(in the rows, 128 means zero)
Rotation paths and how fast each direction turns (degrees per step)
Each turn is a multiple of 5 degrees from 10 to 175, or 0.
Each row of a path follows its step; steps can be skipped.
path 1
step 1: [124 116 130 131 129 111 126 125 127 123 140 116 122 127 139 131 131 123
 121 117 132 129 122 132 127 129 121 126 130 124 154 119 134 138 124 117
 115 124 138 112 134 126 129 122 133]
step 2: [133 124 129 117 124 126 143 130 114 126 132 127 123 138 125 136 135 116
 131 136 132 128 115 127 127 124 127 136 134 118 130 129 148 127 139 119
 132 135 109 128 140 114 132 139 129]
step 3: [122 132 130 110 130 125 119 131 126 135 138 138 126 131 130 141 109 122
 134 136 114 134 112 131 113 128 129 123 133 129 116 126 125 133 134 126
 133 112 131 131 131 129 115 131 121]
step 5: [130 133 131 138 137 124 139 132 126 135 126 119 128 117 132 137 128 128
 126 143 130 128 124 117 125 139 127 114 133 126 148 129 126 125 132 123
 116 132 105 117 117 127 130 123 119]
step 6: [132 133 143 112 116 115 141 134 143 133 133 133 123 142 131 135 130 126
 127 136 131 129 124 120 132 122 123 124 123 115 123 121 124 131 146 143
 119 135 126 129 124 136 130 127 131]
step 9: [130 118 134 105 142 116 123 130 125 126 130 141 114 125 133 133 130 123
 131 139 119 119 125 122 121 132 124 137 137 131 133 137 123 126 128 125
 123 130 129 104 118 128 127 120 132]
step 11: [122 138 134 139 116 129 129 135 128 129 136 111 125 128 117 130 122 118
 129 131 131 123 120 128 102 141 134 119 126 123 118 130 130 133 130 118
 130 125 113 120 131 118 123 132 137]
step 13: [136 128 131 126 120 126 120 131 123 123 132 127 109 130 147 136 128 132
 137 129 133 129 125 128 140 113 137 126 133 127 146 139 121 126 134 122
 110 128 121 129 131 121 112 123 121]
step 16: [142 122 125 120 126 130 141 130 131 138 116 115 114 132 139 131 121 120
 132 121 126 125 134 115 124 123 115 122 132 129 138 134 146 122 122 126
 126 111 129 121 136 137 133 133 125]
step 20: [121 113 134 123 122 132 128 135 125 127 130 117 138 133 130 125 125 119
 130 129 131 123 114 125 112 115 123 129 141 117 134 134 129 121 147 135
 127 114 112 121 118 126 131 133 120]
[127 131 126 131 129 130 130 126 125 125 131 124 129 127 127 129 128 125
 130 125 130 133 125 127 126 130 130 128 128 131 132 126 128 127 128 133
 132 131 130 126 124 125 128 127 133]	110
[125 126 129 128 127 128 128 128 132 127 125 126 130 124 128 126 128 130
 128 124 124 129 129 125 124 132 131 126 125 131 127 130 131 134 130 126
 131 125 129 132 127 127 126 128 130]	95
[128 131 125 127 129 132 131 129 127 125 127 128 128 133 127 129 125 126
 128 122 129 127 127 129 124 127 130 125 131 126 125 132 126 126 129 124
 130 127 131 129 126 134 129 130 126]	85
[128 132 131 127 128 131 129 129 135 133 127 124 126 129 127 127 130 126
 125 127 131 126 131 126 124 131 128 125 129 126 130 124 128 126 122 129
 127 131 127 128 129 130 127 126 128]	65
[127 131 130 129 132 125 133 124 130 127 125 132 128 127 129 129 127 125
 132 128 128 123 126 127 130 127 132 129 128 131 126 124 133 126 129 124
 128 129 125 128 126 129 129 126 130]	110
[127 130 128 130 127 122 130 125 128 126 128 132 131 131 128 128 130 131
 128 122 127 127 125 129 127 128 128 127 128 126 130 127 122 130 127 133
 127 127 127 130 135 127 127 126 127]	160
[130 127 130 129 131 129 130 126 127 124 131 132 128 127 128 122 127 127
 125 131 127 130 129 126 123 129 124 127 130 124 125 127 127 128 129 128
 130 132 122 130 126 127 126 129 127]	120
path 2
step 2: [120 136 107 108 123 138 123 132 131 122 121 143 125 120 119 129 130 126
 140 134 134 126 130 123 136 147 130 132 129 127 131 131 138 127 117 125
 123 129 120 134 114 127 119 126 122]
step 3: [129 143 119 123 122 126 120 137 126 132 123 121 128 121 123 132 140 116
 131 135 133 132 130 113 126 123 125 128 141 111 126 123 144 120 119 115
 130 134 141 139 125 127 119 127 115]
step 5: [121 132 136 125 137 123 120 141 143 139 131 125 131 114 136 135 128 119
 137 135 123 129 132 122 132 147 133 118 132 123 122 123 125 122 131 131
 129 134 127 129 150 124 130 131 112]
step 6: [126 123 139 116 136 128 117 136 133 129 129 145 129 129 133 137 126 127
 122 133 116 129 108 115 140 134 115 130 139 112 125 129 126 129 121 133
 125 133 121 117 137 125 133 118 123]
step 7: [124 137 129 125 131 126 110 120 140 140 133 138 124 134 137 130 132 121
 128 131 126 132 127 117 120 130 106 120 121 109 122 136 115 124 130 141
 128 122 138 120 123 125 132 134 125]
step 10: [128 131 131 122 129 151 121 134 126 131 128 151 128 126 114 126 141 130
 123 123 142 123 143 119 130 127 132 122 135 130 125 134 127 133 123 131
 111 122 126 135 134 128 137 124 136]
step 14: [118 122 128 130 133 128 127 131 135 125 112 126 120 121 126 127 136 126
 124 125 126 138 136 110 146 132 117 120 123 116 131 114 140 129 131 111
 119 130 129 121 139 134 135 120 120]
step 18: [130 134 132 113 118 134 138 127 127 145 127 131 120 128 128 132 126 114
 113 136 133 127 136 111 130 125 123 116 133 117 121 135 135 125 144 135
 118 117 126 134 123 116 122 129 128]
step 20: [138 140 136 126 123 125 121 135 131 132 125 131 116 116 116 130 134 116
 133 142 133 131 142 125 113 129 144 115 139 120 132 117 128 127 123 133
 137 121 121 128 127 124 141 121 131]
step 21: [125 138 133 107 128 124 122 140 121 129 126 153 116 117 128 129 135 134
 130 138 140 131 130 136 130 126 131 133 130 127 138 130 129 136 122 120
 139 122 121 124 138 115 127 121 128]
[127 131 126 131 125 129 123 124 128 127 129 129 128 131 129 128 131 126
 127 127 128 128 127 129 127 128 127 122 128 132 130 125 124 130 128 127
 127 127 130 130 127 134 134 125 126]	115
[128 127 132 126 131 132 132 132 126 124 125 129 125 132 130 127 126 129
 124 127 132 131 130 126 131 128 127 126 130 127 126 125 131 131 125 130
 126 131 127 130 128 130 131 126 129]	170
[132 125 130 129 128 127 127 126 128 129 125 123 129 127 127 130 130 129
 127 128 122 126 126 127 127 125 129 130 134 123 128 124 130 130 126 126
 130 128 125 126 125 132 129 124 127]	130
[128 132 128 125 129 124 130 127 125 133 126 124 130 130 134 126 130 130
 126 129 131 125 132 130 127 126 127 129 127 129 129 130 130 133 131 127
 128 129 130 128 129 130 125 126 123]	80
[124 127 125 128 125 127 127 127 130 127 131 128 130 129 125 127 126 129
 124 128 128 126 131 128 129 128 129 131 125 124 120 131 126 131 128 128
 127 126 127 132 123 131 127 126 128]	45
path 3
step 0: [123 127 124 124 107 134 108 124 130 130 124 122 122 130 129 121 135 136
 135 118 122 128 129 141 136 136 126 129 131 141 120 123 131 121 127 126
 125 125 132 120 126 140 135 130 125]
step 3: [122 133 135 134 120 124 119 124 127 127 129 127 133 135 129 129 138 122
 131 135 122 141 128 139 152 141 124 123 130 130 120 126 134 129 143 132
 116 124 136 127 130 129 127 134 125]
step 4: [131 127 119 135 123 117 118 128 116 129 128 130 120 108 131 117 132 126
 129 134 131 130 114 131 130 127 128 129 129 136 131 127 136 128 130 114
 131 128 123 117 137 141 139 125 123]
step 11: [109 131 123 122 123 123 126 133 138 134 132 121 128 121 128 133 136 123
 123 118 123 128 120 147 136 135 131 120 134 129 127 129 113 130 132 115
 127 124 125 129 128 141 130 126 132]
step 13: [127 137 133 127 135 114 117 136 122 132 130 130 122 129 131 134 127 121
 116 132 125 142 118 136 125 138 124 125 130 132 127 136 143 132 143 122
 126 120 127 117 129 119 136 124 124]
step 14: [119 131 131 115 121 122 130 130 128 126 135 125 128 115 127 119 133 128
 135 131 122 137 121 139 142 129 124 122 125 128 137 122 131 124 136 134
 125 136 123 123 125 151 131 137 128]
step 15: [126 134 117 140 111 131 109 127 119 130 125 132 125 131 130 119 132 127
 126 124 130 129 124 136 139 143 120 139 130 125 117 122 122 133 132 116
 125 125 129 131 130 132 134 129 123]
step 16: [122 137 131 125 131 124 125 130 122 136 125 127 126 116 137 134 137 126
 120 131 107 131 113 135 119 130 141 130 136 137 127 132 134 124 124 120
 132 124 128 132 127 138 140 124 125]
step 17: [122 124 136 110 125 126 123 131 131 130 136 133 118 134 124 128 131 126
 121 116 131 128 119 143 140 136 123 124 130 135 132 120 126 127 143 130
 126 129 142 124 120 136 127 119 123]
step 21: [124 127 127 132 120 124 124 126 118 126 130 133 116 122 135 127 147 132
 125 121 127 136 119 143 132 134 142 125 123 131 124 127 124 139 130 122
 127 125 132 132 128 128 137 131 107]
[132 128 127 126 128 132 130 125 124 130 129 130 127 129 130 129 127 127
 129 129 129 128 131 130 128 128 128 125 129 133 131 131 126 126 126 130
 129 123 130 125 131 128 136 123 127]	90
[125 125 127 129 127 127 132 130 129 129 126 123 126 129 128 126 129 132
 127 129 130 129 126 126 130 126 128 129 130 132 127 131 135 127 130 130
 128 123 129 126 126 130 125 124 129]	110
[128 132 128 130 131 128 129 129 123 129 133 127 127 125 130 125 128 128
 123 127 126 131 127 125 124 127 132 130 127 130 129 127 130 129 128 124
 131 128 124 126 130 123 128 127 129]	125
[128 131 127 129 131 128 125 130 128 126 124 131 128 127 127 126 125 128
 123 126 135 125 127 128 129 131 125 128 128 129 129 131 126 130 130 127
 130 130 131 126 133 129 124 124 128]	160
path 4
step 1: [117 124 136 125 126 134 131 119 124 127 123 134 129 133 134 140 113 132
 119 124 130 124 114 115 120 133 132 139 132 123 130 122 108 116 135 109
 136 121 116 124 129 132 138 123 129]
step 2: [132 137 132 137 116 134 122 121 124 130 130 113 136 128 131 128 133 135
 135 140 125 120 111 119 120 135 125 137 124 127 136 121 132 113 128 110
 138 132 120 139 125 142 135 129 136]
step 4: [132 134 127 138 136 129 132 120 143 134 148 138 135 141 131 119 119 147
 117 132 130 130 131 116 119 135 126 125 137 134 127 132 139 114 136 123
 129 126 122 121 124 125 139 133 128]
step 5: [131 116 115 140 121 134 128 126 136 119 138 129 132 118 133 121 113 133
 123 118 115 131 120 115 132 136 123 126 140 123 136 122 125 121 131 125
 133 127 135 123 126 129 147 143 141]
step 7: [138 125 142 148 126 134 126 130 123 143 120 121 121 131 149 123 130 130
 131 134 122 135 125 119 120 124 133 135 143 120 128 134 130 115 129 122
 144 130 116 133 129 133 132 129 138]
step 9: [121 121 121 135 136 116 122 116 130 129 122 117 135 138 119 137 113 138
 117 130 128 125 127 122 113 132 130 129 125 124 128 129 134 116 142 119
 134 131 111 122 124 132 146 137 127]
step 12: [135 125 131 128 125 130 136 117 135 131 133 127 131 126 150 122 128 141
 113 131 125 136 118 125 116 126 119 129 144 129 128 132 126 114 115 125
 129 134 116 119 124 144 138 119 136]
step 13: [132 121 121 140 127 128 140 121 123 118 132 125 131 121 145 147 113 129
 132 129 110 119 117 121 127 133 123 135 135 126 127 131 120 117 136 123
 121 143 128 133 132 138 136 125 133]
step 14: [146 128 136 136 138 118 124 114 138 128 128 122 128 141 128 130 117 128
 134 130 114 114 117 113 123 127 119 126 116 126 124 136 131 117 139 126
 136 133 112 131 133 128 131 125 134]
step 19: [131 134 134 132 126 103 143 121 124 124 116 128 122 131 142 126 127 126
 123 133 126 129 116 112 122 125 134 127 116 123 122 127 127 118 132 117
 138 126 110 128 130 141 128 129 131]
[126 126 129 126 129 127 127 129 123 128 126 123 126 126 126 132 131 128
 123 128 132 131 126 129 127 127 133 129 125 130 129 127 128 127 128 123
 127 124 125 126 124 129 126 131 126]	40
[124 132 126 127 132 123 126 125 131 132 130 132 128 130 126 132 128 127
 128 126 132 128 127 123 125 128 127 129 130 128 127 131 130 128 129 125
 132 128 128 128 131 130 123 126 126]	145
[129 125 129 130 129 130 124 129 125 124 131 124 131 130 127 128 128 126
 130 130 129 125 126 129 124 130 129 128 126 125 122 135 129 130 127 128
 130 126 132 130 128 129 126 128 132]	95
[126 130 129 127 125 135 126 130 125 134 132 130 127 130 125 127 126 130
 129 126 129 128 128 127 129 132 130 131 129 125 132 131 129 126 130 125
 130 129 128 128 125 129 133 130 129]	10
[126 130 128 130 125 127 128 129 130 129 131 125 131 132 129 129 129 124
 128 128 128 131 128 130 128 127 131 135 131 131 127 127 130 129 123 128
 125 132 125 126 128 124 126 126 132]	80
path 5
step 0: [131 115 127 143 119 107 119 111 123 135 135 129 111 133 130 123 131 124
 127 142 125 136 128 126 136 128 128 133 132 125 123 130 124 118 126 139
 138 121 132 119 119 129 119 126 127]
step 5: [133 135 122 137 130 136 131 115 132 127 131 116 136 120 132 138 131 121
 125 137 133 120 121 114 128 127 131 132 133 122 111 122 139 138 137 124
 137 133 113 127 132 131 142 126 141]
step 6: [121 122 140 130 132 122 128 135 122 138 142 129 123 128 139 115 129 113
 127 135 122 130 135 133 145 118 126 137 123 124 115 121 133 128 134 140
 119 130 113 127 130 138 129 123 127]
step 9: [123 138 137 117 123 134 130 120 116 139 123 138 136 127 124 121 132 119
 117 120 131 131 113 142 125 122 135 126 129 123 119 128 133 118 139 132
 121 134 122 134 132 127 147 129 119]
step 10: [122 133 127 117 128 127 124 140 122 131 128 130 123 125 116 126 116 124
 130 123 129 121 126 133 122 117 126 132 132 129 138 134 145 139 138 145
 137 122 133 131 141 146 121 136 131]
step 11: [138 125 126 132 125 126 122 121 125 117 121 124 117 120 132 130 126 131
 134 119 112 116 122 109 134 136 125 132 128 124 128 133 134 131 122 136
 136 131 122 115 141 124 122 128 147]
step 14: [127 133 127 124 127 128 123 131 129 132 133 145 129 127 131 127 129 137
 139 131 132 118 124 129 138 134 133 122 127 140 122 148 134 133 133 133
 123 130 143 112 135 111 114 125 133]
step 16: [122 130 119 131 117 124 128 117 124 126 125 117 125 135 115 121 138 133
 125 122 131 120 119 130 121 110 124 137 134 128 128 133 126 133 134 128
 148 129 127 138 118 140 136 141 120]
step 17: [131 131 129 132 125 116 130 133 125 137 121 124 125 135 131 133 130 125
 143 120 126 131 140 124 127 113 137 130 120 130 113 143 145 136 130 126
 138 131 118 123 128 125 123 132 147]
step 18: [142 126 146 134 125 135 121 122 136 130 134 124 145 134 135 124 114 135
 130 136 125 133 138 120 140 133 130 136 129 136 130 119 143 119 127 134
 129 135 127 121 126 132 118 121 136]
[123 130 129 132 132 131 129 129 129 127 124 128 124 133 128 125 127 130
 126 128 126 129 130 131 124 128 125 130 133 129 130 128 129 126 131 130
 128 130 130 127 127 133 128 127 125]	120
[128 126 131 131 124 129 127 130 130 125 123 133 131 131 132 126 127 127
 127 130 128 124 127 126 128 130 130 125 128 125 126 123 131 128 130 126
 126 132 129 127 127 127 130 126 132]	115
[127 128 129 126 129 129 128 124 132 122 130 127 126 127 130 128 127 127
 126 127 129 126 126 132 125 128 129 129 125 131 123 128 126 126 132 122
 128 128 124 130 129 130 128 132 127]	100
[125 128 131 129 130 128 130 127 131 131 128 126 130 129 129 130 125 124
 125 137 126 128 128 128 129 126 130 127 129 130 129 129 127 130 123 126
 129 124 124 126 123 128 130 129 130]	20
[123 132 131 127 129 127 127 126 129 126 133 128 129 127 127 125 124 129
 130 126 128 129 133 124 127 129 128 126 124 127 129 129 129 127 124 126
 126 133 129 129 124 125 128 124 126]	65
path 6
step 1: [124 119 128 118 133 128 122 143 127 139 125 139 130 113 128 127 148 124
 127 120 115 138 126 119 132 121 138 131 136 125 127 118 137 134 111 138
 139 126 117 141 135 131 122 129 127]
step 3: [135 124 129 138 124 126 132 142 125 126 120 114 122 132 134 131 133 122
 124 111 125 144 123 133 125 113 138 133 135 115 112 134 138 125 116 122
 128 121 128 124 129 130 148 133 130]
step 5: [133 118 121 139 137 118 131 137 121 129 123 141 141 138 117 121 135 117
 127 126 128 132 131 121 134 126 137 134 126 116 125 140 137 148 132 132
 141 113 132 137 121 125 129 137 124]
step 7: [120 136 143 120 131 133 131 145 128 138 136 134 135 136 137 132 133 122
 120 121 128 138 119 120 133 117 139 132 133 118 132 121 144 135 127 130
 139 137 114 138 136 116 135 134 136]
step 9: [130 120 150 138 136 121 126 135 118 126 128 114 125 139 120 131 124 131
 123 125 138 123 116 127 133 121 147 123 133 114 116 132 130 132 112 133
 126 114 129 130 127 127 140 129 124]
step 10: [135 136 121 128 116 123 133 142 138 119 122 131 134 127 131 137 114 136
 141 123 139 148 129 122 126 121 131 138 128 128 130 134 124 128 115 123
 134 146 117 137 123 121 134 136 135]
step 12: [125 118 136 131 129 116 124 131 122 137 115 126 118 118 105 121 119 130
 135 121 139 142 125 122 135 133 119 120 135 125 125 135 125 136 111 130
 140 126 126 141 130 121 117 133 133]
step 13: [126 147 144 132 121 121 128 137 125 128 133 124 140 133 136 123 125 138
 115 126 125 142 111 126 141 110 140 134 126 136 128 124 124 136 130 127
 138 132 130 130 128 124 142 126 135]
step 14: [128 127 126 122 131 139 137 142 128 118 117 129 119 118 134 135 137 125
 120 126 142 137 136 131 123 124 124 140 148 118 132 116 129 130 113 118
 141 122 124 142 124 128 122 127 132]
step 21: [134 122 123 136 140 139 137 133 129 125 133 125 136 129 125 130 120 134
 126 139 145 134 121 117 119 133 133 133 122 130 141 127 127 141 130 115
 126 127 118 157 121 137 135 127 125]
[129 131 127 129 130 128 129 127 131 129 124 126 123 127 127 132 129 131
 130 132 132 126 133 129 129 126 123 130 125 129 126 130 127 129 126 129
 131 132 130 129 131 124 125 127 129]	175
[129 127 127 122 131 131 129 129 128 127 130 127 131 126 132 131 129 126
 129 130 125 130 132 132 127 128 129 131 129 129 130 124 127 126 131 133
 130 129 126 135 127 126 128 130 129]	110
[128 127 127 130 130 125 126 125 128 125 134 127 131 125 132 131 128 132
 127 126 127 123 126 125 130 125 128 128 127 129 125 123 126 127 126 129
 130 129 131 126 127 129 126 124 130]	155
[125 134 126 128 123 130 126 132 128 126 125 132 127 130 129 130 128 126
 129 126 128 128 126 130 129 127 131 128 126 129 127 125 130 122 128 126
 127 132 128 129 129 126 132 124 131]	110
[131 125 124 129 126 126 126 129 127 126 128 129 127 127 130 127 126 126
 126 124 128 130 130 128 130 130 122 129 132 131 130 129 128 126 121 127
 124 131 126 131 125 127 125 127 129]	170
